In the data rows, zero lies at 4.5, halfway between 4 and 5.
Each row has a hidden score. How much does it go up from the first row of each pair to the second? 10 means little or no change, 20 a big rise and 0 a big fall. The score is a weighted sum of the row's numbers plus the product of two more (or one squared), each taken from its middle value.
array([4, 6, 4, 5, 4, 3, 5, 4, 4, 5, 6, 6, 5, 3, 4, 5, 6])
array([6, 5, 4, 4, 1, 6, 0, 4, 5, 6, 2, 3, 2, 5, 6, 4, 3]) -> 17
array([3, 4, 5, 3, 5, 6, 7, 5, 5, 4, 4, 3, 7, 4, 5, 4, 7])
array([3, 4, 4, 2, 5, 6, 5, 4, 5, 5, 3, 3, 7, 5, 4, 4, 4]) -> 11
array([2, 4, 5, 3, 6, 6, 4, 6, 7, 3, 2, 4, 4, 7, 6, 4, 0])
array([0, 5, 3, 1, 5, 7, 3, 3, 6, 4, 2, 1, 7, 3, 5, 3, 4]) -> 7
array([5, 4, 4, 5, 3, 4, 3, 4, 3, 5, 5, 4, 4, 5, 4, 5, 4])
array([5, 4, 6, 3, 6, 6, 4, 5, 6, 2, 2, 3, 4, 9, 6, 3, 2]) -> 11
array([4, 6, 5, 4, 4, 3, 5, 5, 3, 6, 6, 5, 8, 4, 3, 4, 6])
array([3, 3, 5, 2, 4, 7, 6, 4, 5, 3, 3, 2, 6, 5, 4, 4, 4]) -> 11
array([1, 6, 3, 7, 8, 6, 6, 7, 8, 6, 7, 6, 3, 3, 6, 5, 3])
array([2, 3, 5, 3, 9, 6, 8, 4, 5, 5, 6, 4, 8, 6, 5, 7, 5]) -> 13
array([2, 4, 5, 1, 5, 5, 5, 3, 5, 5, 3, 4, 7, 5, 4, 4, 5])
array([4, 3, 3, 6, 4, 3, 1, 4, 3, 6, 4, 5, 3, 2, 4, 6, 1]) -> 12
array([3, 4, 4, 2, 2, 5, 3, 5, 5, 4, 2, 2, 4, 4, 5, 2, 3])
array([6, 5, 4, 6, 3, 3, 3, 5, 3, 4, 4, 6, 3, 7, 3, 4, 3]) -> 10
array([4, 5, 3, 4, 4, 5, 1, 4, 3, 5, 5, 3, 3, 3, 5, 4, 4])
array([7, 3, 5, 6, 3, 4, 3, 4, 3, 4, 5, 5, 3, 5, 4, 5, 4]) -> 11
array([9, 2, 6, 6, 3, 2, 4, 5, 1, 4, 6, 6, 4, 3, 4, 9, 4])
array([4, 4, 3, 6, 4, 6, 2, 5, 8, 4, 3, 4, 0, 5, 7, 3, 1]) -> 11
array([2, 6, 3, 4, 5, 5, 2, 4, 7, 6, 3, 4, 3, 3, 6, 4, 3])
array([7, 5, 6, 7, 5, 3, 5, 5, 4, 4, 5, 6, 2, 8, 4, 4, 4]) -> 15
array([6, 6, 5, 6, 4, 4, 7, 6, 3, 3, 7, 5, 5, 3, 5, 4, 7])
array([5, 5, 5, 6, 4, 3, 6, 5, 4, 6, 6, 6, 5, 5, 4, 5, 6]) -> 10
array([6, 5, 5, 6, 4, 4, 5, 5, 4, 5, 6, 6, 5, 5, 4, 5, 5])
array([5, 6, 4, 5, 4, 4, 5, 4, 5, 7, 7, 7, 7, 4, 4, 6, 7]) -> 10
array([2, 4, 4, 2, 4, 6, 5, 4, 5, 5, 3, 3, 7, 5, 4, 4, 4])
array([6, 4, 6, 6, 4, 4, 7, 5, 2, 2, 7, 5, 3, 3, 5, 5, 5]) -> 15
array([3, 4, 5, 2, 4, 7, 4, 4, 5, 4, 2, 2, 6, 5, 4, 4, 4])
array([5, 5, 5, 5, 4, 2, 6, 4, 4, 4, 6, 6, 4, 4, 3, 4, 7]) -> 15
array([2, 4, 3, 2, 5, 6, 3, 4, 7, 5, 2, 2, 6, 2, 6, 6, 2])
array([6, 5, 5, 6, 5, 2, 7, 5, 3, 5, 7, 7, 6, 5, 3, 5, 7]) -> 9
array([3, 6, 3, 6, 5, 6, 4, 5, 8, 6, 3, 5, 3, 4, 5, 4, 3])
array([4, 4, 5, 2, 1, 5, 5, 5, 3, 2, 1, 3, 6, 5, 4, 3, 5]) -> 2
array([2, 5, 5, 1, 5, 5, 4, 3, 5, 5, 3, 3, 6, 5, 4, 4, 5])
array([6, 4, 4, 3, 3, 5, 4, 5, 4, 1, 2, 3, 6, 2, 6, 6, 1]) -> 13
array([4, 5, 4, 5, 3, 3, 4, 3, 5, 7, 5, 5, 4, 3, 4, 6, 5])
array([5, 5, 5, 5, 5, 3, 6, 4, 3, 4, 6, 5, 4, 4, 4, 4, 7]) -> 7
array([4, 4, 5, 2, 2, 6, 4, 4, 4, 3, 2, 3, 6, 6, 4, 4, 4])
array([3, 4, 4, 2, 4, 7, 4, 4, 5, 3, 3, 2, 6, 4, 5, 4, 3]) -> 13
array([6, 4, 4, 5, 2, 6, 1, 4, 3, 3, 4, 3, 2, 5, 5, 4, 4])
array([6, 4, 4, 5, 3, 5, 4, 4, 4, 6, 6, 5, 4, 3, 5, 5, 5]) -> 13
array([5, 6, 4, 5, 4, 2, 4, 5, 2, 5, 6, 5, 4, 4, 4, 4, 6])
array([6, 3, 4, 5, 3, 6, 2, 3, 5, 5, 4, 4, 3, 4, 4, 5, 3]) -> 14
array([6, 5, 5, 6, 4, 3, 6, 5, 3, 5, 6, 6, 5, 5, 4, 4, 6])
array([3, 6, 4, 5, 6, 4, 4, 5, 8, 5, 4, 6, 2, 5, 5, 4, 4]) -> 10
array([6, 5, 4, 6, 4, 4, 5, 4, 4, 5, 6, 6, 5, 4, 4, 5, 5])
array([4, 5, 3, 4, 5, 4, 4, 4, 3, 4, 5, 4, 4, 4, 4, 3, 6]) -> 6
array([4, 4, 5, 2, 4, 6, 6, 4, 5, 5, 3, 3, 7, 6, 4, 4, 5])
array([3, 4, 6, 3, 8, 6, 7, 5, 8, 5, 2, 4, 6, 7, 4, 3, 4]) -> 11
array([6, 4, 4, 5, 4, 5, 3, 4, 5, 7, 5, 5, 4, 4, 4, 6, 4])
array([7, 3, 4, 5, 2, 6, 2, 4, 3, 3, 5, 3, 1, 4, 6, 4, 4]) -> 8
array([4, 3, 4, 1, 5, 6, 4, 4, 4, 3, 2, 1, 6, 4, 5, 5, 3])
array([3, 4, 4, 3, 4, 7, 5, 4, 5, 3, 2, 3, 6, 6, 4, 4, 4]) -> 4
array([6, 6, 5, 6, 4, 3, 7, 5, 3, 5, 7, 6, 5, 4, 4, 5, 7])
array([4, 6, 4, 5, 5, 3, 5, 4, 4, 4, 5, 5, 4, 5, 4, 4, 6]) -> 8
array([6, 6, 5, 7, 6, 3, 5, 5, 6, 7, 5, 8, 2, 8, 3, 4, 3])
array([3, 7, 3, 6, 6, 5, 4, 6, 8, 7, 4, 6, 4, 2, 5, 5, 3]) -> 8
array([6, 4, 4, 6, 3, 4, 3, 4, 3, 5, 5, 5, 4, 5, 4, 5, 4])
array([5, 5, 4, 6, 4, 3, 6, 5, 4, 6, 7, 6, 6, 3, 4, 5, 6]) -> 11
array([4, 6, 5, 7, 7, 4, 6, 6, 7, 6, 5, 7, 4, 8, 5, 5, 5])
array([1, 5, 4, 2, 6, 5, 6, 4, 4, 6, 4, 4, 8, 4, 5, 4, 5]) -> 9
array([6, 5, 6, 7, 6, 3, 6, 5, 6, 6, 5, 8, 4, 8, 3, 5, 5])
array([6, 4, 5, 6, 4, 3, 5, 5, 3, 5, 6, 6, 4, 5, 3, 5, 5]) -> 10
array([4, 6, 4, 5, 5, 3, 6, 4, 4, 7, 7, 7, 7, 3, 3, 5, 6])
array([3, 4, 6, 3, 7, 6, 5, 5, 8, 4, 2, 4, 6, 8, 5, 4, 3]) -> 12
array([5, 5, 5, 7, 6, 5, 5, 6, 7, 6, 4, 7, 2, 9, 5, 4, 3])
array([6, 5, 6, 6, 6, 3, 5, 4, 5, 4, 5, 6, 3, 7, 4, 4, 6]) -> 9
array([4, 5, 4, 6, 4, 3, 6, 5, 3, 6, 7, 6, 6, 3, 3, 5, 6])
array([4, 6, 4, 5, 4, 3, 5, 5, 3, 5, 6, 5, 4, 4, 4, 5, 6]) -> 11
array([7, 5, 6, 7, 4, 4, 4, 5, 4, 3, 4, 6, 1, 8, 4, 4, 4])
array([4, 6, 4, 5, 4, 2, 5, 4, 3, 5, 6, 6, 4, 3, 4, 5, 6]) -> 8
array([0, 5, 4, 1, 4, 6, 4, 3, 6, 5, 2, 3, 6, 3, 5, 4, 3])
array([4, 5, 5, 3, 3, 4, 4, 4, 4, 2, 2, 4, 6, 4, 4, 5, 3]) -> 11
array([5, 4, 5, 7, 5, 3, 6, 4, 4, 5, 7, 6, 4, 4, 4, 6, 5])
array([4, 4, 5, 3, 6, 6, 5, 4, 7, 5, 2, 4, 6, 7, 4, 4, 4]) -> 8
array([6, 4, 5, 6, 4, 4, 5, 5, 3, 5, 6, 6, 4, 5, 4, 5, 5])
array([3, 6, 3, 6, 5, 6, 4, 5, 8, 6, 4, 6, 3, 5, 5, 4, 3]) -> 9
array([5, 4, 4, 5, 3, 3, 2, 4, 2, 4, 6, 5, 4, 3, 4, 6, 4])
array([5, 6, 6, 6, 6, 2, 5, 4, 5, 6, 5, 8, 3, 7, 3, 5, 6]) -> 9
array([4, 6, 3, 4, 5, 4, 3, 4, 4, 4, 5, 4, 4, 4, 4, 3, 5])
array([6, 4, 5, 6, 3, 4, 5, 4, 4, 4, 6, 5, 3, 3, 4, 4, 5]) -> 15
array([5, 5, 4, 6, 5, 3, 6, 5, 4, 6, 7, 6, 6, 3, 4, 5, 6])
array([6, 5, 4, 6, 3, 2, 2, 5, 2, 3, 5, 6, 4, 4, 4, 6, 3]) -> 6
array([0, 5, 2, 2, 5, 8, 3, 5, 9, 5, 1, 2, 6, 3, 6, 4, 1])
array([6, 4, 4, 5, 3, 5, 4, 4, 4, 5, 6, 5, 4, 4, 4, 5, 5]) -> 15
array([6, 5, 5, 6, 4, 3, 5, 5, 4, 5, 6, 6, 4, 5, 4, 5, 5])
array([7, 4, 6, 7, 4, 3, 6, 5, 3, 5, 7, 7, 5, 5, 4, 6, 6]) -> 9
array([4, 5, 4, 5, 5, 5, 5, 4, 6, 6, 6, 5, 5, 3, 5, 5, 6])
array([6, 4, 4, 4, 4, 7, 7, 6, 4, 3, 3, 4, 5, 4, 6, 5, 2]) -> 12
array([3, 4, 5, 3, 5, 6, 6, 4, 5, 5, 4, 3, 7, 5, 4, 4, 6])
array([6, 5, 5, 5, 5, 4, 6, 4, 4, 3, 5, 5, 3, 5, 4, 3, 6]) -> 11
array([5, 6, 5, 7, 7, 2, 6, 5, 6, 7, 5, 8, 5, 7, 3, 5, 4])
array([7, 5, 6, 6, 4, 3, 8, 6, 3, 4, 7, 7, 5, 6, 4, 4, 8]) -> 8
array([1, 5, 5, 3, 7, 8, 4, 5, 9, 6, 1, 3, 5, 6, 6, 4, 2])
array([4, 4, 5, 3, 6, 6, 7, 4, 6, 4, 4, 3, 6, 6, 4, 3, 7]) -> 4
array([6, 6, 3, 5, 2, 3, 3, 5, 3, 4, 4, 4, 4, 5, 4, 4, 4])
array([5, 6, 4, 6, 5, 2, 7, 5, 3, 5, 7, 6, 7, 3, 4, 5, 6]) -> 8
array([5, 5, 5, 6, 5, 4, 7, 5, 3, 4, 6, 5, 4, 4, 4, 3, 7])
array([6, 5, 5, 6, 4, 3, 6, 5, 3, 5, 6, 6, 5, 4, 4, 5, 6]) -> 12
array([4, 5, 4, 7, 5, 2, 5, 6, 3, 5, 6, 5, 3, 2, 4, 5, 4])
array([5, 5, 4, 5, 5, 4, 6, 4, 4, 4, 6, 5, 3, 3, 5, 4, 6]) -> 12
array([3, 3, 4, 2, 3, 7, 4, 3, 5, 3, 2, 2, 6, 5, 5, 4, 3])
array([5, 5, 5, 5, 3, 2, 6, 4, 3, 5, 6, 6, 5, 3, 4, 6, 6]) -> 12
array([4, 6, 5, 4, 4, 3, 5, 5, 4, 6, 6, 5, 8, 4, 2, 4, 6])
array([3, 4, 6, 3, 7, 4, 5, 6, 7, 4, 2, 5, 6, 7, 4, 5, 3]) -> 8
array([7, 3, 6, 6, 3, 2, 5, 5, 2, 4, 6, 7, 4, 3, 3, 8, 5])
array([3, 4, 4, 2, 4, 7, 4, 4, 5, 4, 2, 2, 6, 5, 5, 4, 3]) -> 12
array([5, 4, 3, 5, 4, 5, 3, 3, 4, 6, 5, 4, 3, 3, 5, 5, 4])
array([5, 4, 5, 2, 3, 7, 4, 4, 4, 2, 2, 2, 4, 6, 5, 3, 4]) -> 6
array([6, 3, 5, 5, 3, 4, 3, 4, 3, 4, 5, 5, 3, 4, 4, 5, 3])
array([6, 4, 4, 5, 4, 3, 3, 5, 2, 4, 5, 5, 4, 4, 4, 7, 4]) -> 9
array([6, 2, 4, 3, 4, 5, 4, 4, 4, 3, 2, 3, 6, 2, 6, 7, 2])
array([6, 4, 5, 6, 4, 4, 6, 5, 3, 3, 6, 6, 4, 5, 4, 4, 6]) -> 3
array([4, 4, 5, 2, 4, 7, 4, 4, 5, 3, 2, 3, 5, 7, 4, 4, 3])
array([7, 3, 4, 5, 2, 5, 3, 5, 3, 3, 5, 3, 1, 4, 5, 4, 5]) -> 15
array([1, 4, 4, 2, 5, 7, 6, 4, 6, 4, 3, 2, 7, 3, 5, 3, 5])
array([7, 5, 6, 6, 5, 3, 9, 6, 3, 4, 7, 7, 6, 6, 3, 3, 9]) -> 12
array([5, 6, 5, 7, 6, 2, 6, 5, 5, 6, 5, 8, 5, 6, 4, 5, 5])
array([1, 4, 5, 3, 6, 9, 4, 5, 8, 3, 2, 1, 4, 3, 7, 4, 3]) -> 13
array([2, 3, 4, 2, 4, 6, 4, 4, 4, 2, 2, 1, 3, 2, 6, 4, 0])
array([5, 5, 3, 5, 5, 4, 4, 4, 3, 3, 5, 3, 3, 4, 4, 3, 5]) -> 11
array([4, 5, 5, 5, 4, 2, 5, 5, 3, 5, 6, 6, 5, 4, 3, 5, 6])
array([6, 4, 3, 5, 2, 6, 0, 4, 5, 6, 3, 4, 2, 5, 5, 4, 4]) -> 16
array([5, 4, 4, 5, 3, 4, 4, 5, 3, 4, 5, 5, 4, 5, 3, 4, 4])
array([2, 5, 6, 4, 8, 6, 6, 6, 9, 6, 2, 5, 6, 8, 5, 4, 3]) -> 14
array([6, 4, 5, 6, 3, 4, 4, 4, 3, 4, 6, 5, 4, 4, 4, 5, 5])
array([6, 2, 4, 5, 3, 4, 1, 5, 2, 3, 5, 4, 1, 3, 5, 5, 3]) -> 8
array([6, 5, 5, 6, 4, 4, 6, 5, 4, 5, 7, 6, 5, 3, 4, 5, 6])
array([5, 5, 5, 6, 4, 3, 5, 5, 3, 5, 6, 6, 5, 5, 3, 5, 5]) -> 7
array([4, 6, 4, 5, 4, 2, 4, 5, 3, 5, 6, 5, 4, 4, 4, 5, 5])
array([6, 5, 5, 6, 4, 3, 6, 5, 3, 5, 7, 6, 5, 5, 4, 5, 7]) -> 9
array([7, 3, 5, 5, 2, 5, 3, 5, 3, 3, 5, 4, 2, 5, 5, 4, 5])
array([6, 5, 6, 6, 4, 3, 6, 5, 4, 5, 6, 7, 5, 6, 3, 5, 6]) -> 9
array([2, 4, 5, 2, 5, 7, 7, 4, 5, 5, 4, 2, 8, 4, 5, 3, 6])
array([6, 5, 5, 6, 5, 4, 7, 4, 3, 4, 6, 6, 4, 4, 4, 3, 7]) -> 7
array([5, 5, 6, 6, 6, 2, 5, 4, 6, 6, 5, 8, 3, 7, 2, 5, 6])
array([6, 5, 5, 6, 3, 4, 6, 5, 3, 4, 6, 5, 4, 4, 4, 4, 6]) -> 11
array([6, 4, 5, 6, 4, 3, 5, 5, 3, 5, 6, 6, 5, 4, 4, 5, 6])
array([6, 5, 4, 5, 3, 4, 3, 4, 3, 5, 4, 4, 4, 6, 4, 4, 4]) -> 12
array([6, 4, 5, 6, 5, 3, 6, 4, 4, 6, 7, 6, 5, 4, 4, 6, 6])
array([3, 5, 6, 2, 4, 4, 5, 3, 4, 5, 3, 5, 7, 6, 3, 5, 5]) -> 2
array([6, 5, 4, 5, 5, 5, 6, 4, 4, 3, 6, 4, 4, 3, 5, 4, 6])
array([6, 6, 5, 6, 4, 3, 7, 6, 3, 4, 7, 5, 5, 3, 5, 4, 7]) -> 9
array([5, 5, 4, 5, 4, 3, 5, 5, 2, 4, 6, 5, 4, 4, 4, 5, 5])
array([5, 5, 5, 2, 4, 5, 4, 5, 7, 3, 1, 4, 6, 9, 5, 3, 3]) -> 11
array([1, 5, 5, 2, 4, 5, 4, 3, 5, 4, 3, 4, 6, 4, 4, 5, 4])
array([5, 3, 5, 2, 3, 7, 4, 4, 4, 2, 2, 2, 3, 6, 5, 3, 3]) -> 16
array([2, 4, 4, 2, 4, 7, 4, 3, 5, 4, 2, 2, 6, 4, 5, 4, 3])
array([7, 3, 5, 6, 3, 5, 3, 6, 3, 2, 5, 4, 1, 5, 5, 3, 5]) -> 11
array([3, 4, 5, 2, 8, 6, 6, 3, 8, 5, 3, 3, 5, 5, 4, 3, 7])
array([6, 3, 4, 5, 3, 5, 3, 4, 4, 5, 5, 5, 3, 4, 4, 5, 4]) -> 9
array([2, 6, 5, 3, 7, 4, 5, 6, 7, 4, 2, 6, 5, 8, 5, 4, 2])
array([6, 2, 5, 5, 3, 5, 4, 5, 2, 1, 5, 3, 0, 3, 6, 3, 4]) -> 14
array([5, 5, 4, 6, 4, 3, 6, 5, 3, 5, 6, 6, 5, 3, 4, 5, 6])
array([5, 5, 5, 5, 4, 2, 5, 5, 3, 5, 6, 6, 5, 4, 4, 5, 6]) -> 11
array([5, 4, 5, 5, 3, 3, 3, 4, 4, 7, 5, 6, 4, 2, 4, 7, 4])
array([4, 6, 4, 5, 4, 3, 5, 4, 4, 5, 6, 5, 4, 3, 4, 4, 6]) -> 11
array([2, 4, 4, 2, 5, 9, 2, 4, 8, 5, 1, 2, 4, 5, 6, 4, 1])
array([3, 6, 3, 4, 5, 6, 1, 4, 7, 5, 3, 3, 3, 3, 6, 3, 3]) -> 8
array([6, 5, 3, 4, 4, 5, 1, 3, 3, 5, 5, 3, 2, 3, 5, 5, 4])
array([4, 4, 5, 3, 6, 6, 6, 4, 5, 5, 3, 3, 7, 7, 4, 3, 6]) -> 10
array([2, 7, 4, 5, 6, 4, 3, 5, 8, 5, 4, 5, 2, 5, 6, 4, 3])
array([5, 5, 4, 5, 5, 4, 4, 4, 3, 3, 5, 4, 3, 4, 4, 4, 5]) -> 7
array([4, 4, 5, 3, 5, 6, 4, 4, 6, 4, 2, 3, 6, 7, 5, 4, 4])
array([6, 5, 6, 6, 6, 2, 7, 5, 5, 6, 6, 8, 5, 6, 3, 5, 6]) -> 9
array([6, 4, 5, 6, 4, 4, 5, 4, 3, 4, 5, 5, 4, 4, 4, 5, 5])
array([8, 5, 4, 6, 3, 4, 0, 6, 6, 4, 3, 6, 3, 4, 8, 8, 0]) -> 19
array([7, 5, 5, 5, 2, 5, 3, 5, 3, 3, 5, 4, 3, 6, 4, 3, 5])
array([2, 5, 5, 1, 4, 5, 4, 3, 5, 5, 3, 3, 6, 4, 4, 4, 4]) -> 6
array([2, 4, 4, 2, 5, 6, 5, 4, 5, 5, 3, 3, 7, 4, 4, 4, 4])
array([5, 4, 6, 3, 5, 6, 5, 5, 6, 2, 2, 3, 4, 8, 5, 3, 4]) -> 13
array([3, 4, 6, 3, 8, 5, 6, 5, 7, 6, 3, 5, 7, 7, 4, 4, 4])
array([5, 4, 4, 5, 2, 6, 1, 3, 5, 6, 4, 4, 2, 4, 5, 5, 4]) -> 7
array([3, 4, 5, 2, 3, 4, 5, 3, 5, 5, 3, 4, 6, 5, 3, 5, 5])
array([6, 3, 5, 5, 3, 4, 4, 4, 3, 3, 5, 5, 2, 4, 4, 4, 4]) -> 11
array([2, 4, 4, 2, 5, 9, 2, 5, 9, 5, 1, 2, 4, 5, 7, 4, 0])
array([5, 5, 5, 6, 6, 2, 8, 5, 4, 6, 7, 7, 6, 5, 3, 5, 7]) -> 7
array([4, 6, 5, 7, 8, 4, 6, 6, 7, 6, 6, 7, 4, 7, 4, 5, 4])
array([5, 3, 5, 6, 4, 3, 4, 4, 4, 3, 6, 6, 2, 4, 5, 5, 3]) -> 14
array([6, 5, 4, 5, 3, 4, 4, 4, 3, 5, 5, 5, 5, 5, 4, 4, 5])
array([5, 5, 4, 5, 5, 5, 5, 3, 4, 4, 5, 4, 4, 3, 5, 4, 6]) -> 10
array([5, 6, 5, 4, 5, 4, 3, 5, 3, 3, 4, 4, 3, 6, 4, 3, 5])
array([5, 5, 4, 5, 5, 4, 5, 4, 3, 3, 5, 5, 4, 3, 4, 4, 6]) -> 8
array([6, 5, 6, 5, 4, 1, 7, 4, 4, 5, 6, 8, 5, 5, 2, 5, 7])
array([6, 5, 6, 5, 6, 3, 5, 4, 5, 4, 4, 6, 3, 7, 3, 4, 6]) -> 6
array([6, 4, 5, 6, 3, 4, 4, 4, 4, 4, 5, 5, 3, 5, 4, 5, 4])
array([1, 4, 4, 2, 6, 8, 2, 5, 8, 5, 1, 2, 4, 6, 6, 4, 1]) -> 8
array([6, 5, 5, 6, 4, 3, 8, 6, 3, 4, 7, 6, 5, 4, 4, 4, 8])
array([6, 4, 4, 6, 3, 4, 4, 4, 3, 5, 5, 6, 4, 4, 4, 5, 4]) -> 9
array([7, 5, 6, 6, 5, 3, 5, 5, 4, 5, 5, 7, 3, 9, 3, 4, 5])
array([3, 3, 4, 2, 4, 9, 1, 5, 7, 4, 1, 1, 2, 5, 8, 4, 1]) -> 14
array([4, 6, 6, 6, 7, 4, 6, 6, 8, 6, 4, 8, 4, 8, 4, 4, 6])
array([5, 5, 6, 7, 6, 2, 6, 5, 6, 7, 5, 8, 4, 7, 3, 5, 4]) -> 13
array([3, 4, 4, 2, 5, 6, 5, 4, 5, 4, 3, 3, 7, 6, 4, 4, 4])
array([6, 4, 5, 6, 3, 4, 4, 4, 4, 5, 6, 5, 4, 5, 4, 5, 4]) -> 17
array([4, 5, 4, 7, 5, 3, 4, 6, 3, 5, 7, 4, 3, 1, 5, 5, 5])
array([4, 5, 4, 5, 4, 3, 5, 4, 4, 5, 6, 5, 4, 3, 4, 4, 7]) -> 9
array([5, 4, 4, 5, 3, 4, 0, 3, 4, 6, 4, 5, 4, 2, 5, 7, 2])
array([3, 4, 5, 2, 4, 7, 4, 4, 5, 4, 2, 2, 6, 5, 5, 4, 3]) -> 8
array([6, 6, 4, 5, 3, 2, 0, 4, 2, 3, 4, 4, 4, 4, 5, 6, 3])
array([2, 4, 5, 2, 4, 7, 6, 4, 5, 4, 3, 3, 7, 5, 4, 4, 5]) -> 6
array([2, 5, 3, 2, 4, 9, 2, 4, 9, 5, 1, 2, 6, 6, 7, 4, 2])
array([5, 5, 6, 7, 6, 2, 6, 5, 4, 7, 6, 8, 5, 7, 3, 5, 5]) -> 6
array([1, 4, 4, 2, 6, 5, 6, 4, 5, 6, 4, 4, 8, 5, 4, 4, 4])
array([6, 4, 3, 5, 2, 5, 2, 4, 4, 5, 4, 4, 4, 5, 4, 4, 4]) -> 13
array([5, 5, 4, 5, 5, 4, 4, 4, 3, 3, 5, 4, 4, 4, 4, 3, 6])
array([2, 4, 4, 2, 5, 7, 5, 4, 5, 4, 3, 3, 7, 5, 5, 4, 4]) -> 10
array([5, 4, 3, 4, 2, 5, 1, 3, 4, 6, 3, 4, 3, 4, 4, 5, 4])
array([8, 3, 4, 5, 4, 4, 2, 5, 2, 3, 4, 4, 4, 4, 5, 7, 3]) -> 18
array([4, 5, 4, 5, 3, 2, 2, 4, 3, 4, 5, 5, 4, 3, 4, 5, 3])
array([5, 5, 4, 6, 5, 2, 6, 5, 4, 6, 6, 6, 6, 3, 4, 5, 6]) -> 9
array([2, 3, 3, 2, 4, 8, 3, 4, 6, 4, 2, 1, 5, 4, 6, 3, 2])
array([2, 4, 4, 2, 4, 7, 5, 4, 5, 5, 3, 3, 7, 5, 4, 4, 3]) -> 8
array([2, 4, 4, 3, 5, 6, 6, 4, 5, 6, 4, 3, 8, 4, 4, 4, 5])
array([3, 5, 6, 3, 6, 4, 6, 6, 6, 4, 3, 5, 6, 7, 4, 5, 4]) -> 8
array([6, 5, 4, 5, 3, 4, 3, 4, 4, 4, 4, 5, 4, 5, 4, 4, 4])
array([1, 4, 2, 2, 6, 6, 4, 4, 6, 5, 3, 3, 7, 1, 5, 4, 4]) -> 8
array([3, 4, 4, 2, 4, 6, 5, 4, 5, 4, 3, 3, 7, 5, 4, 4, 4])
array([6, 5, 5, 6, 4, 4, 5, 5, 3, 4, 6, 6, 4, 5, 4, 5, 5]) -> 11
array([3, 6, 4, 5, 6, 6, 4, 4, 6, 5, 4, 3, 3, 3, 7, 4, 4])
array([2, 4, 5, 2, 3, 4, 4, 3, 4, 5, 3, 3, 6, 4, 4, 4, 4]) -> 3
array([3, 4, 4, 2, 5, 6, 5, 4, 5, 5, 3, 3, 7, 5, 5, 4, 5])
array([6, 4, 4, 4, 4, 4, 3, 4, 2, 4, 5, 3, 3, 3, 5, 6, 5]) -> 11
array([6, 5, 5, 6, 4, 3, 7, 6, 3, 4, 7, 6, 5, 5, 4, 4, 7])
array([6, 4, 4, 6, 3, 4, 4, 4, 3, 5, 6, 5, 4, 4, 4, 5, 5]) -> 11
array([5, 6, 4, 6, 4, 3, 6, 5, 3, 5, 7, 6, 6, 3, 4, 5, 6])
array([4, 3, 4, 2, 3, 9, 2, 5, 5, 3, 3, 1, 3, 4, 7, 3, 2]) -> 13
